128 stands for zero in the data rows.
What is the hidden score of each row? Scores go from 0 to 40, and 20 is about the middle. The score is a weighted sum of the row's numbers plus the product of two more (or one squared), each taken from its middle value.
[138 108 147  96 148 148 151 111 142 152 122 104 110 126 103 139 124  95
 130 127 174 122 135 184]: 29
[113 139 121 109 125  86 120 113 100 144 113 140 148 121 130 127 131 130
 122 116 138 121 131 142]: 24
[118 139 123 129 105 109 128 131 103 122 110 150 134 114 125 125 129 115
 123 125 129 118 130 136]: 17
[130  93 176 107  75 107 132 198  90 105  92 196 158  75 189 130 189 118
 133 147  96 135 103 100]: 15
[116 124 106 124 144 107 117 131 107 121 146 147 145 143 130 109 141 135
 135 114 134 131 138 129]: 23
[143 124 124 154 145 165 128 118 177 130 152  90 116 157 120 134  99 160
 123 131 114 139 107 111]: 16
[125 129 116 127 135 122 125 133 126 117 141 144 131 140 125 118 139 134
 133 121 130 128 144 123]: 24
[114 137 105 129 135 128 133 118 130 126 137 122 125 136 130 124 114 129
 129 131 121 126 144 123]: 21
[103 125 142 128  93 129 149 159 120 132  97 140 128  92 158 139 144 115
 123 152  99 138 138 107]: 32
[125 146 112 126 124 118 124 119 129 127 131 116 119 136 123 118 111 127
 125 119 133 120 141 121]: 18
[114 122 144  73 129 109 149 121  93 149  96 129 132  87 129 132 148  68
 136 129 166 111 151 182]: 28
[116 134 117 149 123 120 129 126 124 125 130 135 134 131 128 128 117 130
 120 124 127 143 140 120]: 21
[ 94 180  64 138 150 107 131  87 130 132 150  96 121 160  69 112  81 124
 137 115 167  99 166 144]: 11
[135 120 114 124 146 115 116 115 119 129 133 131 133 142 116 114 128 137
 128 106 139 124 125 128]: 24
[122 142 120 105 128  95 125 111  94 127 112 148 136 125 107 117 136 110
 128 113 166 103 143 165]: 22
[ 80 174  99 133 118 110 151 115 117 142 115 106 112 109 106 128 119 108
 128 143 130 112 164 127]: 27
[ 68 176  82 118 104  90 142 133  86 136 116 142 125 113 113 107 119  88
 130 125 147  99 184 146]: 14
[137 134 136 115 124 112 123 108 115 133 122 131 135 129 117 136 125 121
 126 114 153 109 121 159]: 20
[139 134 156 137 111 153 141 135 152 141 116 105 120 126 132 143 123 151
 130 138 114 123  99 121]: 21
[103 127  98  99 158  70 110  88 101 154 125 131 142 135  98 116 130 134
 126  92 169 113 137 163]: 29
[137 131 140 133 102 131 123 139 131 124 113 132 120 117 140 131 123 128
 121 132 114 133 116 114]: 15
[ 98 159  94 137 132 110 129 113 115 134 127 120 128 132 114 126 114 120
 126 125 134 124 147 129]: 21
[130 128 140 139 108 122 125 140 115 124 110 144 139 105 146 145 132 121
 122 134 113 132 103 117]: 21
[182  84 147 169 158 189 109 145 174 105 181 123 127 170 146 124 124 180
 127 122  97 173  91  88]: 7
[135 131 125 135 130 132 118 120 139 129 138 112 130 140 120 128 112 145
 131 120 129 126 114 124]: 14
[128 142 135 131 111 117 130 126 123 120 109 144 123 115 135 129 141 127
 128 129 117 120 131 122]: 21
[134 117 153 103 100 122 139 148 106 116  99 145 140  98 148 137 142  97
 131 127 134 124 126 141]: 12
[136 117 106 145 163 148 118 124 156 124 162 113 127 163 126 126 106 151
 126 131 123 150 133 111]: 23
[131 129 144 108 110 120 135 140 103 124 103 144 142 112 127 129 139 112
 138 126 142 114 118 144]: 20
[143 107 100 178 195 204 122 132 200 121 214  79 110 195 112 119  97 174
 133 148 104 172 145  94]: 21
[114 115 119  89 162  80 108  85 113 151 122 136 140 125 106 136 142 123
 121 108 159 116 123 171]: 33
[105 145 101 124 145  95 129 108 102 147 134 126 154 140 106 115 123 140
 137  98 155 120 126 148]: 23
[120 132 103 103 170  91 111  75 129 145 131 109 131 149  77 132 119 131
 130  97 183 114 128 167]: 37
[127 122 128 106 130 117 124 114  97 126 112 134 135  98 123 141 128  77
 123 141 146 114 133 160]: 20
[139 133 148 136 106 155 144 136 154 129 117 113 123 122 135 146 112 144
 131 137 117 137 103 110]: 22
[124 124 140 137 108 124 128 150 112 128 114 147 145 111 143 131 135 128
 127 125 114 132 106 121]: 20
[154  78 178 105  93 119 131 162 112 103 100 167 148  88 183 140 167 134
 130 143  96 133  88 100]: 8
[127 143 121 158 125 121 123 116 135 128 129 109 123 125 125 133 124 136
 124 135 110 130 120 105]: 15
[133 147 125 136 122 120 130 110 131 129 125 123 127 130 131 131 115 133
 118 120 127 130 120 123]: 18
[133 128 150 119 106 119 139 132 106 133  98 130 144 108 141 140 141 122
 133 124 126 122 102 137]: 20
[134 129 126 164 134 143 127 117 148 135 139 109 122 141 122 131 116 150
 122 126 112 141 111 110]: 17
[ 81 170  91 128 131 122 160 116 135 144 145  98 110 134 102 111 112 121
 141 139 135 106 177 128]: 21
[149 120 151 142 125 155 131 145 160 127 139 119 123 140 138 134 126 159
 132 128 113 145 101  99]: 20
[106 175  88 119 148 117 130 106 131 137 148 106 121 159  90 108 114 132
 137 121 155 107 166 142]: 32
[112 134 128 133 115 139 141 137 140 136 124 120 109 116 131 130 127 129
 131 137 111 129 138 115]: 23
[101 139 129 101 113 130 152 136 116 141 114 121 114 103 122 128 129  92
 132 148 138 122 158 140]: 27
[108 124 158 108  82 123 153 176 102 131  76 165 116  64 170 138 168  86
 111 168  97 137 147 113]: 33
[118 160  88 142 158 131 127  84 152 133 148  83 114 167  76 127  95 149
 132 122 154 117 141 136]: 29
[112 164 101 127 127 106 123 104 117 127 122 120 127 133 108 121 113 122
 128 115 143 110 139 137]: 19
[148  99 177  94  82 112 132 170 100 110  76 181 143  77 186 143 178 108
 125 142 104 130 114 115]: 19
[104 137 111 125 121 119 136 147 106 127 125 149 130 123 145 113 133 121
 133 133 118 132 161 125]: 23
[141 110 163 104  88 118 132 164  90 112  88 176 146  83 163 134 159  98
 128 127 123 123 116 134]: 19
[138 106 153  78 135 114 141 119 108 148 107 135 126 106 128 134 141  72
 122 115 180 124 148 184]: 30
[130 141 127 155 117 124 120 126 128 122 124 119 124 120 124 126 130 128
 122 127 115 122 114 113]: 9
[ 93 130 133  66 124  85 148 130  67 145  95 172 128  81 119 119 166  44
 134 119 184 108 195 196]: 34
[110 161  91 144 145 115 124 107 128 134 146 114 131 154  95 115 107 136
 126 108 149 122 144 136]: 21
[108 144 108 119 121 116 133 120 124 130 125 116 122 129 115 126 111 116
 134 129 138 114 148 129]: 17
[ 88 166 101 106 111  90 144 127  88 135 109 141 126 103 123 113 133  80
 129 130 141 106 185 142]: 24
[124 124 137 127 113 131 131 142 123 131 120 143 133 114 152 134 129 127
 127 139 102 129 114 117]: 16
[103 138 115 120 116 116 132 131 103 125 116 140 129 116 116 120 135 110
 135 134 134 104 145 136]: 20
[175  59 184 159 116 175 123 193 137  92 143 174 152 116 205 132 162 160
 126 147  60 174  78  61]: 5
[129 121 127 110 127 101 114 116 115 120 121 146 133 119 139 132 137 124
 116 125 125 128 125 130]: 24
[122 124 133 135 108 118 131 131 112 122 114 150 128 111 136 131 138 122
 127 128 117 121 118 125]: 18
[113 119 136 139 109 142 146 158 128 131 127 136 127 117 143 122 135 135
 138 131 113 135 134 114]: 18
[130 133 130 131 116 119 125 129 119 121 116 136 131 119 131 124 127 133
 132 125 122 118 118 124]: 13
[145 117 144 148 128 155 126 137 157 130 138 108 120 143 140 132 125 160
 124 130 106 147 100 104]: 18
[106 129 147  96 135 131 155 120 126 171 112 102 113 100 120 144 127  81
 120 140 165 122 142 178]: 18
[115 123 146 123  83 118 138 167 105 121  94 164 135  91 164 134 150 111
 125 144 102 131 126 115]: 22
[147  99 118 151 160 155 112 131 154 117 169 115 137 164 129 124 111 156
 127 118 120 151 121 113]: 14
[117 117 116 111 155  92 114 100 114 150 130 122 143 132 120 128 131 134
 122 101 146 131 119 148]: 27
[131 116 124 135 127 138 125 144 136 116 139 143 129 133 139 127 126 135
 132 129 117 140 134 110]: 22
[134 105 178  87 107 126 149 143 123 142  83 147 118  82 158 152 156  85
 114 140 143 132 137 167]: 30
[152 113 143 133 114 144 113 125 155 113 116 110 108 119 143 139 127 135
 116 144  88 140 110  93]: 18
[129 104 145  89 145 129 134 114 105 155 118 120 138 113 114 143 126  84
 129 120 180 121 119 195]: 15
[149 116 142 105 134 117 122 110 109 124 111 136 130 120 123 129 134 110
 129 122 151 115 125 159]: 21
[149  80 161 141 110 152 117 195 115  97 136 186 147 111 188 120 169 136
 131 141  77 154 114  83]: 14
[139 141 122 140 129 121 126  96 132 127 118 111 129 138 108 135 108 136
 117 117 144 124 121 138]: 20
[118 167  84 140 154 107 117  83 121 135 147 102 126 149  91 117  96 125
 129 112 153 110 138 137]: 11
[139 113 145 136 116 137 131 150 133 120 124 137 129 124 152 126 137 140
 123 129 105 147 119 103]: 15
[161  91 193 116  75 134 137 188 112 114  88 171 146  80 184 137 168 127
 124 133  99 135  84 105]: 7
[ 86 169  74 126 131 106 133 114 108 130 141 110 131 142  88 108  98 111
 142 124 160  93 161 149]: 2
[136 112 149 128 119 147 135 150 150 123 127 136 120 124 150 136 149 141
 131 146 105 139 124 106]: 25
[149 119 137 120 141 126 119 106 131 131 122 124 133 128 113 145 121 121
 123 122 149 126 107 145]: 24
[152  95 138 127 141 139 113 148 132 114 148 153 141 137 152 117 141 150
 136 126 109 142 118 108]: 17
[146 105 121 132 177 127 108  98 161 143 161 103 132 167 106 128 119 184
 127  99 142 145 106 130]: 30
[133 145 105 139 153 132 120  83 153 128 151  83 128 165  85 137  93 154
 137 127 149 118 122 138]: 22
[144 101 143 143 137 157 126 136 152 120 153 129 131 143 127 138 131 151
 135 139 116 139 108 110]: 23
[ 91 167  76 119 137  97 125 120  90 126 138 135 140 143 107  92 117 116
 136 109 154 114 173 144]: 23
[ 98 183  74 126 143 102 127  85 120 135 140  97 118 143  80 124  95 100
 128 122 166  98 164 151]: 16
[111 143 104 123 136 111 127 123 118 128 137 124 144 142 115 119 121 141
 143 114 143 119 129 135]: 21
[133 123 106 136 154 139 119 119 136 122 156 114 134 154 116 119 107 146
 135 120 128 136 124 123]: 19
[149 106 143 142 135 132 108 115 137 128 125 131 126 128 130 137 130 146
 114 127 115 143  98 124]: 19
[101 153 102 123 121 101 126 129 100 129 128 135 136 129 113 106 127 114
 132 115 140 102 142 142]: 9
[124 130 150  95 106 107 137 152  88 131  96 160 147  98 135 130 156  97
 139 122 156 115 126 160]: 25
[122 125 134 145 119 148 146 145 156 126 124 113 110 121 140 136 126 138
 124 143 108 151 141  95]: 19
[113 124 130 136 121 139 140 150 141 129 138 123 127 130 149 127 135 134
 132 135 107 146 138 109]: 17
[136 128 159 108  98 125 142 148 111 129  94 137 125  90 150 133 148  99
 127 137 120 117 120 134]: 15
[105 138 120 116 121 109 127 135  81 131 110 151 151 109 118 128 133  93
 132 122 156 107 138 170]: 34
[121 147 124 127 115 117 134 129 114 126 111 138 123 118 137 122 138 127
 136 125 118 126 143 116]: 24
[ 98 181  85 113 124  79 130 104  92 134 123 133 134 137  98 111 116 106
 132 102 167 100 167 154]: 23
[115 155 136 134 111 137 151 135 128 149 121 114 128 121 122 133 109 115
 131 123 148 121 128 143]: 15
[138 104 124 149 153 174 134 136 164 122 161 104 120 155 125 131 114 158
 130 135 115 154 122 105]: 23
[130 130 134 109 121 118 137 121 106 124 111 138 130 119 109 127 132  98
 127 120 161 117 148 158]: 20
[139 109 167 128  89 130 135 161 132 116  98 152 132 100 171 147 149 131
 114 146  97 144 114 102]: 21
[117 123 147 116  88 110 134 169  90 119  92 179 144  90 165 124 162 112
 126 141 106 132 130 113]: 24
[144 133 135 141 133 137 125 103 152 139 136  97 127 141 116 143 109 152
 133 123 120 117  87 128]: 13
[111 154 124 114 109 110 140 132  99 128 108 146 128 116 117 114 144 103
 136 115 151 104 148 156]: 20
[152 135 135 142 126 145 124 105 161 126 129  99 110 140 124 143 105 151
 122 129 116 135 108 113]: 20
[ 97 166 125 116  94  88 138 139  86 130  88 150 132  82 151 126 149  99
 124 152 108 105 150 120]: 23
[143 129 117 140 144 139 114 102 151 128 143 106 114 148 116 133 106 143
 123 121 122 129 114 124]: 17
[113 115 152 115  80 102 141 191  79 114 102 192 155  84 186 119 171 104
 126 135 107 129 135 111]: 18
[134 128 137 127 119 128 122 129 115 122 113 125 133 105 135 137 126 106
 121 143 120 117 107 131]: 8
[114 137 132 119 101 102 136 142  93 123 100 156 145 101 144 129 142 114
 128 130 125 120 127 128]: 21
[130 119 127 109 133 107 110 112 128 127 119 133 135 126 127 135 132 137
 125 124 128 124 116 132]: 27
[117 134 131 136 116 137 143 132 139 133 114 114 111 111 124 140 121 116
 134 142 126 122 138 129]: 23
[136 110 120 149 163 145 112 124 138 128 160 124 142 155 130 127 126 154
 126 119 121 148 111 125]: 25
[120 132 135 130 100 128 139 147 127 123 106 132 124 112 148 132 126 125
 124 135 112 131 135 118]: 17
[108 148 103 139 124 124 134 110 139 129 131 111 111 136 108 131 105 125
 124 124 137 115 150 130]: 23
[119 113 138 136 115 123 135 164 110 119 124 164 148 117 163 123 152 131
 124 135 106 148 129 108]: 23
[127 154 116 130 128 131 137 106 140 131 129  94 119 143 103 130 102 129
 129 124 148 109 131 142]: 16
[102 157  88 139 153 134 135  96 155 141 151  78 110 155  87 127  91 139
 133 129 142 118 151 129]: 22
[125 132 107 130 132 123 121 112 135 113 127 117 116 136 114 122 116 125
 122 127 128 121 145 122]: 17
[134 123 131 151 131 141 124 119 148 121 130 121 117 134 129 136 126 143
 121 129 111 141 127 112]: 19
[149  90 134 150 152 169 115 147 161 118 170 118 134 161 130 122 124 165
 129 133 107 149 101 104]: 13
[191  66 128 170 215 185  84 129 172 102 209 125 138 195 142 121 130 173
 124 128 101 181  96 104]: 21
[114 157 102 121 124 108 127 117 107 126 125 126 124 132 103 112 115 109
 130 119 150 104 155 146]: 16
[102 152 105 137 115 111 135 117 120 128 117 125 117 121 114 126 115 113
 119 128 129 125 157 124]: 22
[160 100 162  98 145 131 131  97 128 146 110 115 112 104 122 149 138  88
 115 128 162 129 115 168]: 34
[146  88  98 159 185 193 118 145 171 102 206 110 118 187 125 111 119 154
 138 147 100 172 149  87]: 27
[136 139 137 143 117 147 129 135 149 130 133 104 129 136 114 126 112 143
 137 119 133 117 108 127]: 9
[109 149  82 140 152 125 120 104 140 129 156 106 121 160  95 119  94 132
 129 121 154 127 163 132]: 21
[149 132 154 133 117 153 130 135 155 140 128 106 123 134 124 138 111 139
 126 130 132 120  94 136]: 5
[160 117 146 140 124 157 117 123 166 116 134 104 111 139 120 141 112 150
 123 132 116 130 102 111]: 12
[113 148  94 101 196 141 134  64 151 166 169  61  97 157  62 144  87  80
 130 131 205 116 173 193]: 19
[ 98 148 109 133 126 120 144 123 136 133 129 112 118 128 119 133 117 122
 129 137 130 128 155 120]: 25
[109 114 111  97 159  73 108  93 101 144 124 151 140 125 110 121 154 133
 130 100 152 118 133 158]: 36
[122 127 119 150 120 147 144 139 142 127 139 118 125 136 127 126 109 140
 135 123 123 138 129 113]: 16
[117 149 123  99 114 100 135 128  89 122 107 150 141 115 124 113 139 108
 139 121 153 105 143 152]: 24
[111 133 130 109  98 102 135 147  90 116 104 166 137 102 135 119 154  99
 137 133 127 107 140 136]: 18
[150  73 155 130 137 143 116 150 135 124 142 141 147 128 164 137 149 155
 123 128  98 157  83 102]: 19
[120 137 113 127 127 113 121 129 108 126 129 143 143 133 121 114 127 132
 133 118 138 119 127 133]: 15
[128 138 132 126 119 130 122 125 137 129 114 121 123 121 127 144 126 133
 130 139 114 124 112 120]: 25
[126 104 133 130 125 128 134 153 109 123 139 155 158 126 148 122 140 146
 143 126 114 142 105 113]: 18
[132 134 152 111 114 131 141 130 118 140 100 133 127 111 133 140 134 104
 118 129 145 132 130 154]: 29
[125 144 134 108 111 108 127 136  97 128 103 154 130 108 133 123 147  93
 126 122 146 121 148 151]: 26
[154  94 144 142 126 157 122 149 156 112 143 130 120 137 141 128 128 150
 129 130 107 145 106  98]: 12
[123 133 130 123 115 113 126 130 110 129 118 141 141 118 129 120 126 125
 133 125 130 113 127 134]: 13
[ 87 162  61 113 175  62 107  64 108 161 141 106 138 163  60 107 104 133
 124  84 190  90 153 183]: 12
[165  88 109 141 195 166  91 129 164 106 194 116 142 189 126 119 123 171
 134 116 119 156 121 113]: 21
[ 98 175  87 127 140 111 142  99 130 140 140 100 117 152  97 117 101 132
 134 127 155 114 166 139]: 26
[105 141 114 115 118  97 132 126 102 117 119 151 131 122 123 121 142 110
 129 123 142 114 154 132]: 23
[151 113 164 125 101 138 128 150 133 118 106 142 123 110 143 134 146 129
 129 137 117 123  98 123]: 14
[119 137 129 123 103 110 133 148 103 118 112 159 131 102 157 121 146 114
 131 137 105 131 139 107]: 21
[119 121 122  84 164 115 134  98 102 151 127 131 131 125  90 140 129  67
 131 110 209 117 162 215]: 38
[180  77 152 171 146 203 121 157 186 105 177 109 119 169 150 125 120 181
 132 139  83 172  92  81]: 1
[101 145 118 136 117 132 162 131 143 139 131 112 104 125 129 116 126 131
 132 138 120 131 155 109]: 22
[152 106 155 127 117 144 117 149 145 124 132 125 127 128 151 132 134 149
 127 127 107 135  99 108]: 12
[131 125 143 134 104 135 139 152 136 123 122 135 126 122 148 126 135 136
 130 130 111 134 119 108]: 14
[137 124 139 135 123 141 129 130 149 121 126 120 119 130 140 128 130 146
 122 130 113 131 119 110]: 15
[143 128 141 131 131 121 122 104 148 137 114 105 123 132 126 145 119 148
 115 120 131 131 100 127]: 22
[150 101 136 142 139 159 115 130 153 120 147 120 121 148 126 131 122 157
 126 130 113 148 110 108]: 21
[161  89 184 104 111 126 129 136 127 131  94 135 136  99 153 141 155 136
 120 128 125 132  81 137]: 17
[160  88 144 150 139 170 123 162 149 106 166 146 135 149 158 119 138 157
 133 134  96 156 114  91]: 10
[144 108 149 144 123 130 117 139 131 129 124 137 138 119 144 138 139 135
 123 127 111 136  90 114]: 15
[125 106 157 125  93 130 146 179 115 114 107 171 132  98 175 122 166 125
 135 139  96 144 137 101]: 7
[139 114 115 145 160 160 120 121 158 124 174 108 127 168 111 120 108 159
 139 125 127 138 121 118]: 17
[151  91 172 146 103 149 128 174 136 122 125 150 139 113 171 137 152 151
 129 135  91 155  83  89]: 13
[152 130 145 132 134 157 133 103 161 141 129  85 118 135 110 149 106 132
 132 130 134 122  92 140]: 18
[133 124 138 141 116 141 132 132 136 127 124 127 132 129 132 135 123 142
 128 136 120 130 111 118]: 18
[134 131 136 100 126 111 136 119  99 130 104 141 135 115 118 127 137  91
 127 114 167 118 143 172]: 24
[ 88 144 125 116  88 106 152 161  93 127 100 167 123  90 145 115 147  93
 125 140 121 123 172 123]: 23
[106 134 119 134 122 128 138 128 141 124 122 124 106 117 130 135 131 122
 121 147 114 137 153 114]: 26
[118 127 126  98 125 116 127 135  89 130 109 143 141 112 113 124 135  98
 141 124 157 106 128 165]: 15
[130 117 156 117  88 111 139 164 100 114  95 161 152  94 161 128 161 123
 134 128 111 121 113 115]: 9
[124 122 118 151 138 143 124 139 139 129 150 129 132 142 130 124 116 140
 128 130 117 137 125 119]: 17
[152 124 144 131 133 145 123 107 150 136 122  97 120 135 116 149 111 134
 118 130 132 123  98 138]: 18
[141 130 133 147 129 139 132 110 157 130 132 112 113 145 123 130 120 152
 120 127 117 136 120 113]: 20
[119 114 169 110  78 125 155 181 110 125  89 165 131  78 183 142 158 112
 124 151  99 137 127 101]: 27
[149 117 138 136 138 147 117 111 158 132 141  98 129 146 122 136 112 156
 124 125 115 129  92 124]: 14
[ 74 170  77 123 122  95 136 128  90 135 129 132 126 129  92  98 126 100
 145 113 152  90 175 151]: 16
[ 90 176  66 151 172 142 141  92 164 148 182  65  96 168  73 114  87 138
 137 142 146 111 185 131]: 24
[104 173 109 146 126 144 159 106 157 153 130  70 106 126 112 136  90 137
 131 148 117 123 144 107]: 24
[147 122 135 135 124 131 127 116 141 119 129 131 122 137 131 128 128 146
 133 120 127 121 120 123]: 13
[121 156  95 141 154 116 116  88 138 138 148  94 119 157  89 123 103 138
 131 108 149 110 123 143]: 12
[124 130 106 147 155 161 140 126 165 133 171  87 119 166 110 120 103 155
 138 126 128 143 138 115]: 20
[100 156 107 109 111  84 130 127  71 120 105 160 140  93 135 121 144  77
 134 136 136 104 156 145]: 19
[115 115 150  72 106  93 144 148  64 139  84 178 155  81 141 125 164  72
 133 123 163 112 140 182]: 28
[135 135 125 129 135 134 130 101 141 130 128 101 121 141  97 138 110 124
 131 129 147 109 120 150]: 17
[112 137 105 117 143  89 115 105 103 122 128 144 138 128 121 124 132 113
 123 124 136 118 147 142]: 22
[148  96 181  78 116 129 138 150 114 137  85 153 126  90 147 147 166  92
 125 142 149 128 124 169]: 34
[125 155  92 149 147 123 116  90 138 131 146  84 119 154  88 128  96 135
 129 111 137 127 131 125]: 23
[138 116 150  92 124 122 139 125 106 134 102 148 128 106 125 138 142  90
 131 129 159 119 137 172]: 29
[149 112 112 137 171 140 102  99 160 128 161 104 124 168 108 133 106 165
 116 111 135 150 114 128]: 30
[137 112 141  90 129 116 123 128 105 128 109 144 129 112 119 137 141  86
 128 119 171 118 137 171]: 27
[ 79 170  90 130 115  86 135 125  85 134 121 140 136 123 108 107 124 104
 134 120 148 103 167 143]: 11
[111 152  87 147 149 147 132 111 164 139 161  81 107 160  95 120  85 142
 133 125 138 123 150 122]: 17
[107 161  89 152 152 128 129  91 153 139 153  89 107 154  90 124  96 141
 127 128 133 123 157 124]: 23
[119 151  94 135 157 133 125 113 143 137 153 101 139 164 102 122  98 154
 138 116 145 129 134 131]: 26
[114 126 128 124  95 120 130 153  94 121 112 147 146 107 138 117 130 112
 133 128 115 108 128 136]: 13
[130 145 126 131 119 130 128 118 140 136 125 109 111 135 126 128 112 135
 121 130 122 125 135 123]: 18
[116 144 106 149 147 135 121 122 135 132 147 115 131 141 118 127 115 138
 134 127 120 127 129 122]: 27
[135 110 152 115 121 117 121 137 125 134 115 144 142 113 153 141 150 143
 125 127 110 129 103 121]: 31
[ 74 213  54 141 145 111 155  74 147 149 145  48  99 145  68 120  78 117
 134 137 148  96 183 126]: 28
[119 142 126 132 121 139 142 110 148 143 127  93 100 129 110 137 100 124
 121 137 133 124 134 129]: 13
[ 87 143  98 119 111 101 131 145  89 121 122 160 138 113 135 114 135 100
 135 130 129 123 170 132]: 24
[134 158 106 134 146 117 121  81 120 137 137 101 115 133  94 127 102 101
 123 124 158 102 139 159]: 10
[130 127 125 144 136 142 118 119 148 128 136 116 117 136 129 136 119 140
 118 141 108 146 128 113]: 24
[144 128 137 141 112 136 121 117 143 125 114 113 119 128 128 142 113 137
 114 131 116 132 110 120]: 16
[115 128 130 147 122 148 144 131 161 132 135  97 109 129 121 137 116 136
 124 136 113 133 121 108]: 15
[134 116 137 145 124 147 126 156 138 121 145 143 130 135 150 120 137 144
 131 126 105 145 132 105]: 17
[132 107 168 139 103 163 145 171 154 135 124 124 131 116 166 145 142 150
 127 140  90 146  95 101]: 31
[110 144 132 137 104 117 144 137 114 135 114 138 138 115 148 124 133 128
 125 132 110 133 137 118]: 20
[151 111 132 150 140 160 125 122 163 120 151 112 119 151 133 130 115 160
 126 127 110 147 116 107]: 13
[118 164 100 138 133 105 128  96 117 141 132 101 133 147 103 118 100 135
 130 106 152 112 135 140]: 14
[130 150 119 122 144 118 127  87 130 140 128 104 123 143 101 129 111 123
 129 122 155 108 130 160]: 18
[141 119 149 114 111 135 128 133 114 122 107 141 129 109 132 136 133 112
 127 133 133 124 121 144]: 20
[ 91 170  89 124 135 120 149 100 143 141 136  86 105 133 106 127 104 120
 131 147 131 118 166 118]: 33
[101 138 115  92 120  95 127 132  80 122 105 159 146  99 135 127 142  76
 132 132 144 105 159 157]: 29
[125 152  81 118 195 102  98  56 132 146 155  94 126 169  58 128  96 124
 126  98 196 102 144 185]: 19
[146  93 184 122  80 146 146 178 142 117  83 160 115  80 186 151 164 128
 122 162  84 149 112  93]: 20
[102 158 103 127 127 112 133 125 116 131 134 121 125 136 120 105 119 122
 127 121 136 118 164 129]: 16
[132 133 136 142 106 134 126 130 137 126 116 126 125 119 139 138 116 130
 117 131 116 132 117 115]: 17
[111 125 118 127 123 131 133 156 111 121 140 151 138 129 138 105 134 123
 128 128 123 130 152 121]: 17
[181  75 132 162 169 207 103 157 165  98 197 123 147 178 152 123 110 178
 137 131  89 178  89  87]: 13
[147 135 158 150 103 147 136 130 154 134 116 107 127 123 140 150 113 146
 119 132 108 133  92 119]: 19
[135 113 114 117 179 103 101  84 137 155 148 109 133 153 112 123 120 142
 117 101 151 137 118 150]: 31
[123 106 150 126 103 124 134 172 104 118 114 179 142 105 168 120 169 127
 130 138 100 142 131 106]: 23
[190  59 140 163 205 195  91 120 189 125 199 100 142 196 133 129 112 215
 126 116 101 185  68  99]: 24
[102 130 114 146 133 154 138 157 142 138 145 120 121 128 138 120 118 138
 130 147 103 145 144 101]: 22
[131 114 134  97 140 123 120 123 110 130 122 135 133 117 113 131 132  85
 127 126 163 112 139 177]: 21
[110 158  97 136 133 124 136 113 136 137 139 104 121 150  98 118 100 134
 133 120 148 112 146 134]: 15
[139 102 157 126 113 144 129 148 133 116 119 150 129 113 148 140 150 136
 131 147 104 139 113 109]: 25
[136 146 125 140 113 124 122 118 137 124 115 114 126 121 136 138 115 129
 122 135 108 128 119 112]: 18
[120 145 114 127 136 119 124 109 130 130 135 113 140 143  97 128 109 142
 141 115 147 110 121 137]: 20
[139 125 168 124  91 127 134 156 119 124  90 157 132  96 167 132 154 129
 118 144 103 133 111 112]: 19
[130 131 134 121 115 107 119 133 114 117 107 146 143 114 129 132 136 124
 125 128 129 126 121 129]: 23
[ 81 163 105 135 112 116 150 132 128 147 116 111 116 118 122 126 118 115
 121 140 126 119 153 123]: 17
[179  71 156 156 160 182  99 147 178 108 175 125 126 163 144 136 142 177
 127 129  88 168  90  84]: 12
